The same turns and mirrors carry the whole set onto itself and the rows of a family onto each other. Which other rows belong to the same family as each row named below? List them in the order they appear above.
These 36 rows form 9 families of 4 rows each.
Q_607: [  8 -25 -37 -15  18  25 -10 -17 -13 -12]
Q_97: [-12 -27   0  -3  19  13  15  23   6 -37]
Q_332: [ 11  -6 -37 -11 -19  19  13  23  48   2]
Q_239: [  2 -36   9   1  24   4  -3   6 -16 -19]
Q_30: [ 16 -35 -21  -1  12  34  -1  23  27  15]
Q_989: [-24 -29 -24 -21  18 -24   4   2  -2 -27]
Q_471: [ 10   9  -3  14  17  -9  30  -2  31 -32]
Q_663: [ 20 -15 -14 -22  23  -4  -4 -19  45  36]
Q_163: [ 33 -42   2 -21   7  20 -11  16  14  17]
Q_513: [ 41 -14 -19 -27   2  13 -10 -31  22  24]
Q_162: [  0   0  15 -47   4 -28  12 -14  44  -4]
Q_475: [-32 -18 -10 -41  15  -5   7   6  14 -38]
Q_709: [-19  -6 -11 -36  -8  -4   3 -18  -7 -41]
Q_840: [-18   8   0 -43 -31 -21  -1 -13  25  -4]
Q_413: [ 28 -24 -21 -13  39  22 -11  -8  -2  -2]
Q_174: [-22   3  -7  13  11   3  -3   3  -2 -32]
Q_560: [-27 -14  18  -7 -15 -25   2  -6   3  -8]
Q_536: [ 18 -42 -34 -16  35  -3  -6   2   8   5]
Q_727: [ -7  29   2 -40 -21  17  -2  -7  18 -22]
Q_70: [ 29  -9 -17 -12  13  20  23  26  33 -33]
Q_358: [-18  20   6 -19 -33 -12  -1   4  33  -9]
Q_618: [ 33  26   7 -31  -2  23  -6 -17  30   5]
Q_78: [ 21  15 -17  -2  20  35 -14 -22   6   4]
Q_775: [ 15   6   6 -47 -23 -17   3 -29  26  -3]
Q_571: [ 31 -25 -14 -39   5 -20   0  -3  40  25]
Q_861: [ 12  -8   4  -6 -14  -4   8   0  53  34]
Q_655: [-19  17 -22 -10   0  31 -10 -11  -4 -22]
Q_597: [ -6  11 -24  13 -14  -9  20  -4  44   4]
Q_556: [  4 -20  11 -28 -33 -10  -6   4  30  27]
Q_849: [-10 -34 -41 -17  34  19  -9   1  13   4]
Q_943: [ 36   3   1 -26 -16  17  -9  12  48  19]
Q_787: [-27  -8 -16  -9  14  -9  -2 -15 -13 -31]
Q_981: [ -9 -13  -4 -45 -12 -41  10  -3  30  -7]
Q_577: [ 39  -9  -6 -47  -6   8  -9  -5  37  24]
Q_276: [ 33 -12 -11   5  30  31 -13  11  12  -7]
Q_741: [-16   3  24  -7  -9 -22  22   1  32 -18]

Same family as Q_597: Q_332, Q_471, Q_70
Same family as Q_560: Q_239, Q_163, Q_556
Same family as Q_577: Q_840, Q_413, Q_787
Same family as Q_709: Q_607, Q_513, Q_775
Same family as Q_989: Q_536, Q_571, Q_981
Same family as Q_727: Q_618, Q_78, Q_655

The same turns and mirrors carry the whole set onto itself and the rows of a family onto each other. Which other rows belong to the same family as each row named below? List them in the order they appear above.
These 30 rows form 5 families of 6 rows each.
Q_913: [  6  12 -17  -2   4  22 -26  17 -11  -1 -20 -23 -26 -16  -8   7  45  -4
  18   5]
Q_947: [ -2 -11 -11 -39  21   3 -18  14  11  -7  45 -20  18   5 -21   8 -13  27
  13   5]
Q_487: [  2 -11  -8 -42  21   8 -17  12  10 -10  41 -12  16   5 -17  10 -11  31
  17  17]
Q_13: [-16  -3  35 -12   7 -25  23  28 -17  17   3  11   1  26   0  -6 -30 -18
  -2  -3]
Q_136: [ 10  35  -5 -10   2  12 -35  -4  34   6  10  20 -28  -5   7  16 -12  14
 -24 -38]
Q_581: [  7  14  41   4   5 -10  21 -23  -9 -53 -10  -7  13  11   6  -1  27   3
  -1  10]
Q_659: [  9  28  -5 -10   6  17 -23  -4  35  12  18  29 -27   2   6  14  -4  14
 -28 -41]
Q_532: [-20  20 -19  24 -16 -25  -2 -23  -2   0  -6  46  10 -26  -3  -7 -25   3
  -4  -6]
Q_280: [-14  -6  36 -22   2 -20  31  33 -19   7  12   3  -2  23   0  -2 -25 -12
  -5   0]
Q_979: [  9   9 -27   0  13  23 -26  17 -18  -2 -14 -19 -23 -18  -2  -7  44   4
   5   4]
Q_676: [  0  -8  -4 -46  11  10 -21  17   4  -7  40 -16  17   2 -14  13 -16  28
  23   4]
Q_834: [ 10  18  39  12   6  -5  25 -28   0 -46  -5 -16  11   7   3   2  25  -4
   3  11]
Q_31: [  0  10 -24   0   6  28 -17  16 -12   2 -13 -24 -23 -15 -10  -7  50  -2
   8   3]
Q_387: [-24  -3  38 -14   0 -20  24  30 -21  20   9  16  -1  23   6   4 -23  -8
  -2   4]
Q_64: [ 12 -10 -12 -47  22   5 -16  12   6  -3  38 -14  20   3 -25  15  -6  28
   9   7]
Q_672: [-24  21 -21  24 -24 -24  -6 -28 -11  -9 -13  36  17 -22  -4  -3 -13   1
   1  -5]
Q_612: [-24  20 -19  19 -24 -22   4 -32  -1  -3 -15  39  16 -19  -2  -6 -18   0
   1   2]
Q_516: [-13  -7  38 -12  -2 -17  24  31 -17  19   3  14   1  18   2   1 -32 -17
  -8  -7]
Q_791: [ -3  12 -29   4   9  18 -21  15 -16   0 -17 -21 -28 -10  -7   0  49   1
  11   3]
Q_337: [ -2  -9  -6 -53  15   2 -13  16   8  -8  46  -6  14   7 -19   8 -20  23
  11   3]
Q_679: [  5  24  -7 -12   6  11 -31  -5  41   9  15  26 -29  -1   8   7  -1   8
 -31 -35]
Q_240: [ 10  35 -13  -2  -1   9 -23  -6  34   9  12  26 -32 -11   8   4   0  14
 -28 -38]
Q_811: [  2   2 -17  -2  19  18 -14  13 -15  -6 -17 -28 -22 -18 -11   1  50  -2
  15   6]
Q_955: [ -9  -1  35  -9   1 -25  30  32 -18  16  -3  15   1  22  -4  -3 -30  -5
 -11  -1]
Q_821: [  4  22  44  13  10 -10  18 -25  -6 -41  -5  -9   8   9  -1  15  33  -2
   1  16]
Q_371: [-21  10 -19  26 -20 -26   6 -25  -4  -9 -18  44  17 -20  -3   3 -11   2
   1  -5]
Q_514: [  8  18  35   7   9  -8  19 -33  -2 -43 -14 -10   8  -2  -1   4  39  -2
   3  10]
Q_36: [ 13  21 -15 -14   1   9 -25   1  34   7  19  23 -28   0  15  15   1  12
 -30 -40]
Q_491: [-29  24 -14  28 -18 -15   0 -30  -9  -5  -8  42  13 -22  -2   3 -19   8
  -5   3]
Q_54: [ 11  16  46   3   4 -12  17 -25   1 -44  -8 -17  12   6   4   5  26   1
   0  17]

Same family as Q_36: Q_581, Q_979, Q_64, Q_955, Q_371
Same family as Q_811: Q_532, Q_280, Q_337, Q_240, Q_514
Same family as Q_679: Q_947, Q_13, Q_834, Q_31, Q_612
Same family as Q_672: Q_487, Q_659, Q_516, Q_791, Q_54

